[[-23.9  13.8]
 [ 16.4  35.6]
 [ 46.8  25.5]
 [-47.0 -76.1]]
->
[-23.9  35.6]

[[-58.6 -26.1]
 [-40.0  25.9]
 [  5.3  81.8]
 [ 20.1  18.3]
 [-16.6 -10.6]]
->
[-58.6  25.9]

[[ 41.3 -76.7 -84.8 -74.4 -41.4]
 [-52.7  44.6  30.7  13.3  39.4]]
->
[41.3 44.6]

[[ 53.8  40.0  -8.1]
 [-12.9  62.1  63.7]
 [-76.5  -8.9   0.1]]
->
[53.8 62.1  0.1]

[[ 46.2 -72.0]
 [ 32.0 -54.7]]
->
[ 46.2 -54.7]

[[-48.5 -38.1 -22.5 -75.8  14.0]
 [-38.7 -44.4 -34.9 -44.0  32.5]]
->
[-48.5 -44.4]

[[ -6.1 -28.2]
 [ 70.7  30.9]]
->
[-6.1 30.9]
